Some points, one per row:
[-21.  19.  34. -14. -92. -61.  11.  52.   3. -40.   6.  -9.   5.   5.  16. -14.   9.   9.   7.  25.]
[-59. -15.  39.  -3. -71. -16.  35.  49.  20. -30.   5. -10.  31. -11.  22. -34.  24.  -8.  -9.   2.]
[ 75.   7. -45.  20.  77.  30. -24. -47.  -8.  17.   9.   7. -24.  -4. -22.  11. -12.  -5.   5.  -9.]
[  1.  20. -35. -51.  20.  44. -40.  44.  12.   7.  12.  11. -10. -13.  76. -34. -32.  11.  20. -22.]
[106.  11. -10.  31.  54. -36.  11. -36. -21.   9. -14. -40.  -4. -12.   6.  23. -36.   3.  -3.  17.]
[-69.   2.  41.   1. -72. -82.  26.  41.  13. -24.   3.  17.  27. -11. -15.  -7.  15.   2.  13. -11.]
[ 47.  18. -53.  -9.  54.  46. -45.   6.   2.   4.  13.  22. -28.  -3.  13.  -6. -36. -18.  30.   7.]
[-64.  -3.  29. -22. -81. -52.   3.  66.  22. -24.   5.  19.   8.  11.  -3. -11.  31.  14.  -5. -31.]
[ 58.  -3. -34.   2.  77.  58.  -7. -53.  -7.  14.   3.  -9. -16.  -3. -14.  18. -46.  -2.   9.  17.]
[ 51.  -9.  -6.  39.  59.   2.  -3. -64. -12.  23. -11. -33.  16. -27. -16.  28.  -9.  -1.  -7.  29.]
[ 17.   0.  46.  -2.  17.  -7.  41. -73.  -1.  17. -29. -20.  18.   4. -51.   9.   2.   8. -26.  17.]
[ 44. -20.  17.  23.  19. -29.  29. -66. -18.  -2.  -8. -22.   5.  -5. -53.  23.  60.  10. -24.  22.]
[ 62.  -1. -15.  38.  62.  13.  -8. -54. -16.  26. -21. -20.  -9.  -9. -33.  33. -26.  -1.   3.  26.]
[ 81.  15.   5.   2.  60.  34.  -9. -73.  -4.  20. -15.  -4.  -8.  -3. -46.   4. -40.   0.   7.  19.]
[ -6. -32. -41.  11. -13.  17.  15. -37. -20.  76.   3.  -3.  -1.  19. -37.  20. -14.  14.  -9.  61.]
[-55. -13.  41.  16. -23.  46.  56.  -1.   1. -25.  -7. -19.  24. -28.  55.  -3.  18. -16. -56.  -4.]
[ 66.  13. -50.   8.  61.  73. -38. -19.  -3.  14.   1.  -4. -12.  -6.  -9.  -2. -39.  -4.  15.   7.]
[  2. -19.   7.  47.  30. -10.  31. -41.  21.  -1. -26. -27.  13. -35. -31.  34.  24.  16. -50.  20.]
[  7. -13.  28.  22.   4. -18.  43. -62. -12.  11. -21. -30.  21. -15. -40.  39.  25.   3. -23.  26.]
[ 71.   3. -24.  13.  64.  45. -12. -55. -15.  35.   2. -10.   5. -18.   1.  22. -41. -11. -14.  11.]
[-80.  -9.  43. -25. -57. -16.  38.  46.   5. -27.  -3.   2.  39.  -2.  31. -23.  40.  -5. -26. -23.]
[-21.  22. -31. -16. -35.   6. -29.  76.  14.  -8.   6.  26. -43.   9.  48. -34.  -3.   7.  12.  -3.]
[ 11. -18.   2.  47.  38.  11.  30. -63. -18.   8. -10. -35.  33. -26.   6.  22. -18.   3. -21.  39.]
10 more points follow, each with its number after it:
[-56. -15.  30. -68. -65.  -8.   5.  52.   9. -41.   4.  19.  23.  19.   4. -20.  21.  -3.  24.  12.] 0
[-55.   0.  -6. -42. -30.  20. -21.  76.  18.  -6.  28.  29. -15.  22.  42. -38.  -3. -17.   7. -37.] 1
[ 45.  30. -46. -15.   8.  35. -42.  30.  -9.  10.  36.  26. -49.  24.   3. -19.  -5. -18.   5. -15.] 2
[ 59.  12. -40.  12.  82.  33. -15. -44.  -4.  16.  -6.  -5. -14. -20.  -3.  11. -43.   5.   8.  24.] 3
[-11.  18. -19. -34. -21. -19. -47.  71.   9.  -3.  22.  29. -15.  20.  43. -31. -21.  -2.  28. -35.] 4
[ 41.  21. -39.  -5.  31.  33. -70.  14. -23.   4.  -1.  17. -33.  -6.  12.   4.   4. -15.  39.  35.] 5
[-77.   7.  25. -25. -61. -20. -14.  78.  18. -28.   5.  14.  -5.  13.  33. -26.  16.   0.  14. -28.] 6
[-101.   -3.   37.  -28.  -73.   -6.   14.   58.   24.  -25.    4.   17.   18.    5.   21.  -25.   10.    3.   -2.
  -21.] 7
[-44.  10. -26. -24. -13.  -9. -45.  50.  14.  -3.  32.  19. -17.  29.  68. -35. -24.   3.  33. -36.] 8
[-62.  -3.  27. -25. -77. -50.  15.  65.  34. -19.   2.   6.  -2.  12.  -2. -16.  32.  11.   5. -37.] 9
Which of these numbered points is nearest to each point below, ignoring the 3 directions in which the first points spread most? Its number follows each.
[ 50.   2.   5.  19.  13.  -5.  40. -60. -35.  12.  -5.  -5.  -5. -11. -57.  25.  66.  -6. -27.   2.] > 2
[ 67.  -4.  21.  35.   5. -46.  33. -55. -20.   5.  -3. -13.  -9.  -6. -64.  20.  57.   5. -22. -15.] > 2
[-26.  -9.  49.  37. -18. -40.  37. -39. -10.  -6. -31. -20.   8.  -2. -38.  32.  33.   9. -19.  13.] > 6
[  5.  -1. -53. -15.   5.  37. -32.  50.  -4.  31.  23.  21. -31.  28.  22. -22. -43.  -8.  11.   8.] > 1
[-70.  -1.  33. -23. -69. -71.  -4.  61.  11. -21.  12.  11.  23.  23.  11. -12.  22.   5.   5. -36.] > 4
[ -4.  10. -31.  -1.  72.  76. -27.  10.   4.  18.   3.  -7.  -1. -16.  84. -10. -48. -17. -27. -17.] > 4
[ 67.  12.  -3.  24.  57.  14.  -4. -70. -11.   6.  -5. -31.  -9. -19. -16.  13. -36.  10.  21.  27.] > 3
[-55. -16.  41. -10. -45. -29.  33. -19.   2. -46. -16. -21.  43.   2. -19.  17.  65.   0.  -3.  30.] > 0
[-21.  11. -36. -29. -21.   3. -27.  67.  11.  -8.  27.  36. -39.  26.  38. -31. -15.  -3.  18. -15.] > 1
[-64.   3.  23. -29. -63. -36.   0.  77.  36. -25.   2.   7.  -6.  18. -15. -18.  27.  13.  -1. -36.] > 9
[-79.   6.  33. -29. -63. -38. -17.  62.  10. -37.  12.  16.  11.  26.  17. -22.  31.  -6.   5.  -8.] > 6
[ 72.   3.  -6.  26.  55.   1.   9. -65. -24.  22.  -9. -13.  -4. -14. -64.  30.  25.  -2. -15.   6.] > 2
[-37.  15.  -5. -51. -39.   2. -14.  69.   8. -17.  25.  39. -31.  25.  16. -32.  27.  -4.  12. -54.] > 1
[-48. -54.  10.  21. -53. -20.  55. -28.  -9.  44.   2.  -3.  19.  12. -30.  24.  18.  14. -36.  28.] > 1
[ 51.  25. -52.  20.  42.  17. -43.  10.  -5.   1.   7.  14. -30. -10.  45.  -8. -45.  -9.  26.  10.] > 3
[-34.  -8.  42.  23. -58. -54.  59. -13.   6.  -6. -15. -19.  32. -23. -13.  11.  39.   5. -26.  11.] > 3
